128 stands for zero in the data rows.
Here are some points, one per row:
[ 87 152  75  60 102 114  86 142 117 118 174 112  98 123 160 118 114 136
 145 126 126 141 136 107  90 135 100 106  93 153 150 115 111 126  70 118
 133 106 118 155 111 157 161 136 109  98 153 105]
[154 121 126 147 152 147 122 177 116 144 149 122 133 103 111 112  93 149
 139 144 124 159 133 144 128 109 136 105 159 132 136 103  76 160 151  98
 118  87  88 107 136 160 125 129 147 150 148 113]
[118 177 135  90  91 157 137 132 115  89 137 113 139 142 121 112 109 100
 127 135  96 112  86 160 139 158 139 126  93 138 106 114 145 129 167 117
 114 153 121 106 180 113 118 130 160 121 137 124]
[119  89 116 111 152  98 135 128 125 164 136 117 151 130 106 104  94  99
 114 137 114 123 104 136 134 181 146 140  94 134 162 101 141 135 153  98
  88 153 125 122 114 127 139 146 160 117 141 130]
[141 130 130 150 148 135 123 140 117 135 151 107  98 107 129 104 149 153
 165 167 134 150 138 136 157 132 139 183 103 155 122 151 161 133 134 119
 117 120 188 123 125 113 129 145 133 138 143 114]
[137  80 121 139 120 143 116 122 120 140 149  99 107 176  96 120 144 148
 155 133 120 109  99 129 110 107 165 140 130  92 142 100 108 156 114 113
 106 165 157 110 146 129 143 150  90 122 120 167]
[158 123 117 126 148 140 123 106  94 134 125 145 127  90  89 160 133 128
 142 138 118 141 121 141 112 111 135 132 130 147 138  98 100 109 134 106
 113 116 145 119 137 114 149  85 114 134 128 151]
[136 114 117 113 168 100 142 142 120 124 131 121  58 134 165 131  87 102
 118 143 117 122 108 139 115 140 132 181 101 164 146 131 103 169 161 164
 115 107 129 104 196 123 127 121 106  87 162 117]
[140 127 123  73 149 156 176 109 103 141 117 107  99 139 174 146 169 130
 100 158 107 125 106 140 139 159 168  97 123 176 134 149 101 147 131  80
 131 136 110 130  94 114 117  95 119 138 130 152]
[146 144 127 151 132 125  72 146 122 123  76  86 141  98 154 152 128 155
 146 124 117 129 148 145 101 183 162 130 122 164 129  88 137 144 146 109
 119 165 110 120 125 156 140 145  79 165 137 123]
[134 156 118 150 131 154 111 101 123 133  97 105 131 184 142 103 136 160
 175 165 115 148  50 134  90  95 144 118 128 140 143 129 171 144 136 137
 121 115  81 125 145 137 124 138 156 144 145 126]
[141 113 118 135 165  94 175 166 108 110 115 112 113 133  99 158 165 122
 102 141 129 125 111 148  76 154 132  96 106  69 122 152 158 149 132 100
 127  96 114 120 127 135 164  80 123 130 166 111]
[119 105  74 152 121 106 114 104  96 127 173  96 117 138 145 168 125 141
 163 149 117 137 167 151 116 122  95 130 126 102 141 136 128 149 133 108
 120 107  78 106 149  77 140  99 117 144  90 125]
[113 101 176  73  88 156 156 127 152 123 113 137 107 112 123 152 125 157
 167 131 192 135 162 110 128 138 131 105 112 118 140 138 153 139 177  93
 109  98 120 132 160 112 107 133 115 114 107 157]
[142 161  94 118 114 115 121 139 115 120 124 113 152 135 111 151 134 118
 118 125 139 124 101 169 138 140  81 142 187 130 123 152 114 126 147 106
 111 113 121 176 181 115  72 163  96 124 143 117]
[139 114 150 109  95 137 134 137 116 121 134 115 142 148 125 107 112 149
 137 132 104 107 113 116 153 147  90 143 191 113 124 178 156 141 172 145
 114 118 131 106  73 124 214 128 107 123 170 112]
[156 109  91 101 164  88 154 103 120 112 119  98 146 102 156 105 181 160
 140 130 107 101 121 164 169 137  87  85 109  97 130  90 166 155 143 128
  96 150 128 130 147 107 150 155 116  89 106 117]
[128 151 124 101 106 158 130 144 117 172 104 128 162 159 122 120 113 135
 100 142 160 140 159 171 128  77 132 153 122 134 130 118 127 168 106 123
  91 149 104 141 134 116 175 130 128  91 124 122]
[112 113  76 146 159 181 176 176 110 109  99 144 114 183 118 112 122 162
 123 133 108 167 156 116 132 141  82 108 117 133 135 112 112 124 145 104
 108 180 132 152 141 134 102 138 112 106 146 104]
[130 111 115 151 154 145  90 117 115 140 164 181 125 170 112 144 123 157
  67  69 133 113 114 131 125 119 154 113 123 154 138 145 181 134 143 132
 127 110 139 129 146  89 136 103 105 123 129 157]
[ 90 137 111 129 136 124 133 107 105 153 110 129 131 108 101 146 128 108
 134 160 110 158 145 138 120 107 148 114 115  87 133 178 126 125 138 138
 120 154 175 114 148 166 128 164 125 135 162 103]
[177 145 142 134 128 113 141 123 116 119 125 104 136 126 146 121 119  93
 115 130 195 150  89 103 145 131  92 142 120 106 159 120 149 123  79 108
 183 119 127 100 159 126 140 149 100 140 145 108]
[128  81 126 140 116 136 129 120  88 130 133  89 129 136 121 156 134 131
 165  48 124 162 101 127 125 129 149 123 120 142 138 158 105 147 133 113
 115 160 137 128 152 132 150 107 140 146 132  79]
[172 117 111 125 113 134 118 132 109 126 118 105 134 129 148 129 106 107
 110 149 149 108 125  74 148 127 109 128 119 108  71  93 107 132 174 168
  90 119 123 145 109 128 119  94 122 136  86  89]
[ 80  97 137 149 131 152 116 103 209 154 122 127 116 134 137  97 121 108
 101 142 107 140 123 158 117 162 110 114 109 100 128 142 118 127 119 117
 100 101 100 103 150  99 148 147 119 172  95  85]
[169 161  98 133 124 128 135 131 149 133 128 185 114 100 104  74 141 129
 142  79 119  95  96 133 132 119 138 123 111 153 133 165 105 165 121 114
 119 145 141 120 141 163 140 100 123 132  71  91]
[155 112 128 122 114 109 128 128 121  91 132 120 139 149  97 104 142  95
 131 144 140 109 138 164 128 164 164 143 162 146 116 134 133 137  73 114
 105 122 121 203 154 126 139 129 163 139 132 129]
[165 145 121 145 136 124 131 141 108 130 175 158 123 110 132 101 130 137
 161 164 111 158 140 139  99 120 135 116 120 148 128 134 144 125 129 116
 116 167 130 117 122  35 130 148 147 146 143 108]
[132 166 123 120 131 107 146 119 122 140 118 122 127 138 114 152 106 109
 116 125 158 152 125 117 129 118 138 137 121 140  65 114 139 140 112  84
  99 110 116  95  95 113 123 156 137 118 130 123]
[137 149 131 123 130 141 141 151 118 145 147 187 109 105 129 188 126 129
 168  91 111  75 119 153 106 115 120 118 120 118 136  83 157 119 132 129
 118 154 115 103 125 151 138 165 160 145 149 120]
[136 151 120  78 165  75 127 155 128 167 144 121 165 172 117 110 187 161
 127 125 118 138 153  92 141 124 144 142 117 142 161 118 147 112 159 138
 114  91 108 115 154 152 129 135 136 158 132 123]
[ 89 131 163 132 155  99  63 136 102 118  80 160 129 154 130 134 176 103
 178 139 113 105 125 126 143 131 112 140 120 122 145 157 114 152 127  84
 109 111 127  88  93 108  85 110 130  85 107  90]
[173 108 134 129 108 118 134 132 139 135 134 144 134 146 125 144 100 143
 116 140  70 102 114  77 130 131 112 148  87  96 151 112 152 169 120  79
 137 107 130 182 111 124  81 166 106 148 153 113]
[131 125 103 169  83 103 131 123 116  92 130 124 152 147 110 141 112 112
 119 137 124 116 147 140 137 161 148 146  97 153 183 105 143 118 169 106
 108 113 115 114 123 125 132  97 158 115 136 102]
[120  91  82 119 111 112 135 134 123 175 123 122 128 142 120 102 124 107
 117 142 141 111 117 155 131 125 141 148 153 141 108 112 141 135 176  94
 241 151 112 102 111 133 122 146 150 108 101 121]
[140 132 130 162 152 172 136 163 105 141  88 113 118 146 123 102 151  74
 138 129 117  92 140 136  82 158  94  99 114 172 136  97 163 142 131 135
 126  96 125 106 145 100 153 144  84 130 134 125]
[126 137 122 152  89  92 162 155 167 106 111 128  99 152 162 169 165 125
 100 148 111 113 136 132 176  80 166 100 116 152 148 131 114 125 138 114
 128 149 113 116 149 112 160 134  84 164 142 100]
[127 151 105 137 132 143 173 119 111 166  83 119 112 104 118 119 142 102
 144 122 101 126 151 135 141  84 138 199 103 135 159 118 140 129 156 124
 109  97  96 176 122 107 161 136 137 137 134 121]
[160 129 145 163  90 121 126 153 110 125 125 111 145 143 159 121 118 114
 101 129 101 119 130 184 154 123  92 144  85 103 151 157 101 123 124 129
 111 124 118 102  96 143 102 110 124 101 149 200]
[140 130 121 121  81 141 101 176 111 134 154 111 105  98 121 104 166  88
 105 146  95 162 149 140 119 112 136 102 163 135 155 101 148 159 159 121
 116  97 183 112 136 126 125 142 128 143 127 121]
[157 149 102 130 127 171  94 148 121 134  89 110  77 139  94 121 121 143
 131 129 108 151 149 113 173 176 158  95 103  96 143 136 144 118 110 134
 160 108 117 145 132  96 143 131 154  93 128 119]
[ 79 157  77 154 151 140 123 119 116  90 141 164 129 119 156 110 130 154
 133 145 173 101 139 173 133 159 150 134 115 102 120 127 112 152 151 120
 120  86 153 145 114 147 145 158 113 171 141 147]
[140 164 116 128 131 140 114 110 104 150 133  96 119 129 151  82 119 139
 145 122 112  81 129 136 106  94 174 110 113  62 121 112 115 109 147 106
 126 118 159 125 147 117 120  77  97 132 140 108]
[142 131 109 130 162 136 101 120 213 134 129  88 130  90  97 162 129 130
 138 134 109 131 120 129 125 115 107 136 132 148 132 141 118 117 133 113
 125 160 148 130 136 123 147 108 118 115 126 165]
[114 105 160 112 123 105 143 119  95 130  98 156 174 115 139 119  95 145
 169 132 103 143 166 128 156 139 118 110 100 131 132 117 101 156 115 161
 190 118 132 146 171 107 143 123 123 149 118 166]
[125 145 130 144 145 136 106 137 108 142 152  85 132  80 116 136 133 128
  95 132 116 102 160 121 104 103 142 103 108 136 129 192 158 164 145 134
 129 158  75 140 138 113 113 152 151 126 144 117]
[145 138 137 141 113 135 140  91 100 165 157 106 113 134  74  90 146 150
 138 160 140  66 168 129 114 157 131 120 116 155 149 137  92 122 124 131
 117 152  86 103 138 149 114 146  83 138 150 110]
[117 118 129 153  95  88 150 163 150 127 108 144 127 102 136  94 150 127
 145 138 174 160  96 107  73 130 136  93 110 122 151 127 110 132 149 182
 118 143 118 153  93 108 105 119 139 109 117 166]
[132 162 105 119 101 151 146 143 119  91 109 110 159  75  88 125 131 199
  93 144 111 128 105 120 126 149 148 162 100 116 167 114 119 155 122 113
 143 105 120  79 147 100 150 140 141 103 124 106]
[138 143 132 131 111  88 137 152 123 143 116 129 155 151 132 107 119 152
 111 134  90 139 160 112 114 129 150 141 123 144  47 125 126 125 115 103
 107 116 131  96 168 114 153 137 138 104 135 125]
[119  99  98 125 115 134 142 111 128  95 129 121 130 131  85 168 145 121
 129 137  99 118 120 117 141 136 154 139 132 149  75 101 124 145 102 207
 125 104 111  98  96 127  91 136 122 116 154 117]
[143 107 101 122 156 165 143 137 133  99 119 116 157 121 189 116 123  95
 125 121 141  90 177  96 132 127 173 140 181 110 169 120 137 135  87 115
 105 124 124  89 151 119 116 146 173 108 143 126]
[113 165 108 136 141 136 128 105 104  95 141 150 111 123 128 103 135 106
 129 139  87 153 134  65 130 150 104 131 138 113 134 155 121 142 140 106
 105 140  93  90 148 157 148 126 122 167  97 197]
[137 156 126 157 128  69 155 117 121 139  98 116  65 124 114 117  71 164
 140 136 104 120 139 146 152 133 143  74 191 146 154 118 147 135 119 116
 104 103 118 131 137 143 137 139 144  90 127 126]
There is one direction along which these points spread out most. Take the direction at right angles to it along which they spread out most. Then take the direction at right angles to both along which they spread out most. Go by this last direction. For each point below, how far along it does it lie, from 0 to 99? The average is 50, and the first point in the table lies past the average. One standard deviation of the points above along it is 16.
[157 144 152  88 177 123 144 161 122 114 129 110 119 151 142 139  93 148
 112 129 111 133 128 171 109 149 146 158 145  99 164 151 106 123 133 180
 124 144 120 112  90 111 102 130 115 155  71  96] 42
[128 132 128 116 149 126  82 162 110 156 129 133 111 144 104 145 149 117
 122 163 129  98  84 127 180 118 135  95 119 123 147  98  64 142 138 128
 115 113 107 127 148  85 161 155 162 152 153 124] 46
[192  77  97 108 118 146  90  85 117 143 100 194 122  95 170 125 148 147
 112 153 119 148 125 150 113 150 134 121 121 127 132 158 124 120 145 123
 106 122  95 107 147 136 138 150 115 110 176 102] 49
[129  97 123 160 131 150 136 125  94 150 134  90 134 120 158 153 134 163
 109 134 120  86  93 119 112 114 101 108 111 171 134 159 102 112 126 117
 116  83 171 128 141 140 141 161 182 131  83 133] 44
[153 149 123 128 133 137 115  97 111 133 133 146 131 156 115 174 120 126
 107 203 129 131 154 140 116 118 127 106 112 143 156 122 171 154 130 136
 122 153 169 120 139 174 141 110 150 136  92 105] 47
[141 116 127 147 150 153 115 171 125 135 167 107 114 107 126 109 142 136
 153 136 133 155 131 157 200 111 136 118  94 138 117 116 172 131 126 126
 114 126  83 112 136 180 122 115 136 139 136 123] 55
[115 156 176 164 160 133 113 104 114  95 159 136 119 126 144 125 145 130
 118 140 151 132 135  91 126 138 125 128 127 116 133 105 100 140 167 113
 142 174 106 158 135 135 163 146 127  80 145 105] 58
[146 150 125 129 143 142 131 100 202 131 138 111 139 148 121 124 139 141
 152 123 120 116 162 141 111 122  89 116 124 146 138 118  98 155 143 122
 142 117 154 118 130 122 124  74 173 137 188 106] 49
[135 105 112 109 157 125 141 129 122  80 131 119 184 130  96 101  81  94
 153 146 114 122 111 138 145  84 163  83 100 165 157 149 126 126 151 106
 117 100 121 115 109 117 131 156  70 107 136 109] 45
[123 115 186 144 145 148 126 108 123  93 161 140 118 123 135 119 160 131
 121 137  79 151 139 153 101 123 130 135 125 118 125  94 113 118 144 113
 148  89 103 163 137 161 150 155 119  79  90 101] 58
[137 145 135 136 136 125 123  61 104 131 130 101 111 138 120  98 145 133
  87  77 127 177 147 147 144 117 127 106 117 137 148  88 118 150 142 131
 113 120 157 108 109 114 112 157 142 149 153 118] 51
[ 63 108 157 126 124 127 135 135 104 142 122 149 139  78 140 104 118 148
  93 151 116 122  93 116 150 124 111 144 170 131 149  94 167 128  85 128
 119 151 121 143 136 117  98  64 107 139 144  99] 52
[135  82 128  89 146  99  98 140 109  53  80 116  75 135  96  87 117 159
  95 136 131  98 145 141 106  72  97 141 106 144 128 127 140 123 140 107
 124 146 113 115 137 120 140 142 165 179 141 127] 49
